X: rows in several groups, each row roughly a mix of its group's directions:
X (100 x 13):
[[  9  52  30  40  36  25  -2  -3 -28 -23  -1  20 -20]
 [-47 -20  27 -22  14 -26 -37  20  39  24 -10 -21  18]
 [ -4 -42 -59  19 -26  13   7   6 -39  -5  20  20  21]
 [-14 -23 -27  33 -43  56   1  15 -27 -20   0 -14  19]
 [-37  37  60 -20   4 -32  -4 -21  24  -3 -18 -17   4]
 [ -5 -36  12 -12 -60 -12  16  -8  22  10 -27 -37  33]
 [-12  35   6  13 -20  32  18  -8 -50 -10  21 -43  34]
 [ 20   7  19  19   5  29  38 -51 -16 -20 -24   9 -46]
 [ -7  -7  -4  27  12  12  24  15 -23 -45  11  33 -61]
 [ 22  38  17 -25  14   6  -9 -11   9  64  14  -8  41]
 [ 33 -44 -31  23  -9   7 -34  24   8 -35 -41  -9  -3]
 [  8 -46  27 -10  14 -16  19  38  34 -26 -30 -10 -36]
 [-36   1  -3 -19  52  13 -11  25 -16  -4  41 -39 -27]
 [-32 -53 -25  -6  41   5 -38  33 -14   8  12  -8 -13]
 [ -6 -67  -5   0 -31   5  -2  20  35 -11 -44  -3 -12]
 [ -8  32 -24   0  52  12 -15  14 -39  -8  47  18 -21]
 [ -8 -26   2 -22 -53 -11  23  -1   0   9   4 -53  42]
 [-14 -27 -29 -22  13   9 -51  55  19  26  -1 -18  -1]
 [ 22  33  53  35 -30   7  13 -32  -5  -2 -25  -5  30]
 [-14 -14  -2  34   5   9  15  -3 -30 -46  -1  27 -61]
 [-24 -66 -18  -2 -21  19 -26  16  12 -16 -41  -1 -19]
 [  6  24   7 -42  -5  -7  -4  13  38  49   9 -17  51]
 [-42  19  58 -16  -5 -29   6 -28  35  15 -15 -10  16]
 [ 19   3 -20 -11  28 -25  18  38  -6   3  71  17   0]
 [ 42 -17 -56  20   2  28   3  18 -39 -19  17  15 -15]
 [-35  34  61 -19   6 -36  -2 -19  27  -1 -13 -15  11]
 [  5  62  -8   5  19   7  -6 -27 -39  14  45   7  22]
 [  9   0   3 -17 -18 -11 -44 -18  11  32 -16 -31  63]
 [-11   0   7  26  12  22   6  22 -25 -46  12  35 -58]
 [-11  23   9 -46  -3   0  15  27  50  38  12 -19  33]
 [ 49  21 -42   1  21  21  -6  36 -32 -10  31   6 -21]
 [-14  22   2 -49  -4 -11   8  16  42  46  16 -21  36]
 [ -1  60  -6   1  43   8  -3  -8 -42   1  45   3  -1]
 [ 18  63   5  -1  25 -12  10 -19 -26  16  50   5  19]
 [-10  39  14 -34  -9   7 -40  45  17  20  32  21  22]
 [-38 -10  39 -23  33 -24 -32  18  41  25  -7 -22   4]
 [ 30 -31   1  41   7  10  38 -43 -12 -15 -42 -14 -11]
 [ 49  32  18 -13  -1  19  -2  35  27  25   2  24  45]
 [-20  23   4 -45 -30 -16 -15  19  42  35   9  -3  40]
 [ 24  49  58  10   1 -26  22 -32  13  11 -18  -4  14]
 [  7 -26  33  -1 -47 -15  12 -18  36   7 -52 -18  18]
 [ 44 -28 -47  28   2  31   6   6 -36 -26   0  14 -22]
 [ 12 -39 -23  25  32 -11  34 -41 -24  -9 -15 -39 -17]
 [-23 -45 -58 -17  -2   3  -4  44  -2  -1  33   3 -10]
 [ -1  45  32  29  41  13 -22 -17 -16 -14 -26  30 -30]
 [ 35   4 -51  -1  21  15 -18  48 -32  -6  33   3 -12]
 [-25 -69 -32  -7 -32   4 -13  28  20  -2 -22   3  -9]
 [ 45 -29 -17  27  -1 -16  45 -43  -2   3 -36  -7  13]
 [-18  -2  -7  23  24   5  -4  -1 -47 -31  25  23 -60]
 [-21 -47  -7   3 -33  26 -17  -8  21  -8 -62 -11 -10]
 [-24  28  65  -4   8 -26  28 -44  17   3  -4  -1   5]
 [  8  27  22  41  35  25 -24  -6 -13 -23 -23  42 -33]
 [ -5  30  22 -17 -42  11 -31  43  31  -2   3  40  21]
 [ -3 -37 -47 -16  20  -9   2  49   7  -2  44  19 -20]
 [-39  25  61 -17   7 -32   9 -24  30  17  -2  -9  14]
 [-11 -16 -12 -16 -35 -33 -30 -32  14  22 -22 -30  49]
 [ -1 -32 -34  18  -9 -39 -42 -38 -42 -12  -6 -11   8]
 [ 41  63  10  -5   6  11  40 -11  -9  13  35  14 -12]
 [-15 -66 -42 -24 -32  -1   2  28  19   4   4 -16   6]
 [-14  41 -22   0  44  12 -17   3 -47  -4  46  11 -10]
 [-20 -43 -31  -3  47   7 -32  35 -28   2  23  -4 -18]
 [ 46  39  56  29   9 -17  22 -15  14  -1  -2  20   8]
 [ -4 -39   6 -16 -57  -8  20  -4  18   7 -19 -44  35]
 [ -2  53  -8 -38  -7  -6 -12  40  15  38  34  -7  19]
 [  1 -23  28  33   0  -1  27 -56 -13 -40 -33   8 -16]
 [ -4 -64  -2  35 -11   4   1 -31  -2 -33 -44   3  -4]
 [-39 -16  12 -28  20 -18 -48  37  34  25  -6 -23   9]
 [-31   0  -5 -22 -49 -16 -14  17  36  33  -4  -7  49]
 [ 14  70  10   9  49   7   7 -16 -21   1  24  10 -11]
 [ -4  17  33  16 -12  30 -23 -49  -9 -10 -59 -14   4]
 [-23 -65 -11  -5 -14  14 -29  16  12 -18 -44   2 -24]
 [-21  40  18 -36 -30   2 -30  33  29  24  19  25  22]
 [  3 -21   3  44   0  13  27 -23 -25 -41 -22  20 -49]
 [-14  49 -13  26  11  23 -40 -34 -36  10   4  34   3]
 [ 37  41  26 -11  22  29  35  26  21  32  15  24   8]
 [ 59  60  25   0  14   8  26  -8   9  -4   6   3 -25]
 [-48   0  61  -6   8 -32   9 -36  24   6 -12  -7  13]
 [-45 -10  36 -21  16 -36 -29  16  38  23   0 -17  26]
 [ 45  -7  18  46  10  27  28 -39 -19  -4 -35   9 -10]
 [ 12  32  13 -27 -23   1  39  25  50  30   3  30  19]
 [-23   6  52 -13  -6 -32 -17  -4  53   7 -31 -19  20]
 [ 18 -20  -4  41  38  17  19 -21 -43 -29  -4  -2 -42]
 [ 46 -20 -38  31   7  25  11  -2 -40 -35   1  14 -24]
 [-72 -47   3  -4 -13 -19  -9 -11   0  14  -1  -1  32]
 [-39 -46 -23  12 -30 -24  -6  -9   0 -49 -23 -16 -19]
 [  3  -7  -5 -29 -26 -19  -6  -1  42  26 -20 -32  60]
 [  9  60  48  22  31   4  -5 -31 -15  -7 -21  11 -11]
 [ 12  11  43   0 -38 -14  27 -31  25  12 -38 -31  28]
 [-43 -12  53 -10   8 -35 -15 -13  41   9 -22 -16  19]
 [ 17 -20  -2  45  28  16  17 -24 -42 -32  -9   5 -44]
 [-34   5  -7 -47 -23 -19  19  26  54  18   7 -18  22]
 [ 26 -38 -63  21 -11  26   2  19 -32  -4  19  17   4]
 [  3 -10 -31 -15  20 -28  14  46  -2   7  64  18  -5]
 [ -8  57 -12   8  -8  13 -16 -42 -38  23  23   1  33]
 [-49 -31  37   6 -22 -16   7 -42  23   1 -36  -4  16]
 [ 52   0  16  27 -35  10   0 -17  11   0 -44  28  35]
 [  2 -37 -19 -38 -41 -21  20  -2  24  22  10 -38  34]
 [ 34  56  33   0  33 -22  26  -9 -11   3  39  -2  10]
 [ 69  22  16  13  22  29 -10  26  -3   9   0  21  33]
 [-10  25   9 -46   0  -2  24  16  46  47  14 -19  29]]
which group is each row in? (one row of each group first):
[-18 -42 -65  -1 -11  23 -24  26 -10  -1  26  20  -3]
<113>
[-29  -1  -4  18  23   8  -6   0 -43 -29  25  15 -63]
<5>
[-47  32   7 -30   7   3  23 -10 -18  44  47   8   1]
<40>

[-39   3  27 -15 -44 -21  -4 -13  43  20 -26 -10  37]
<40>
[-34 -20  -2  24  -9   8   7   9 -15 -56  -5  18 -57]
<5>
[ 53   9  12   9  38 -23  14  15  29  -1  29  45 -17]
<113>
[-13 -68 -20  -2 -34   7  -5  23  32  -6 -35   1 -10]
<113>
[-28  -6  15  30 -71   3   3  -3 -16   7 -20 -11  41]
<113>
[-40 -22 -16 -19 -46 -39 -24 -26  16   5 -18 -25  25]
<5>
[ 44   1 -54  13   1  33  12  15 -41 -10  24  16 -19]
<40>
[ 18  -5  23  34  -3   0  30 -51 -19 -47 -29   9 -18]
<40>
[ 15  69   4   3  27   1  17 -19 -28  11  43  -5  15]
<113>
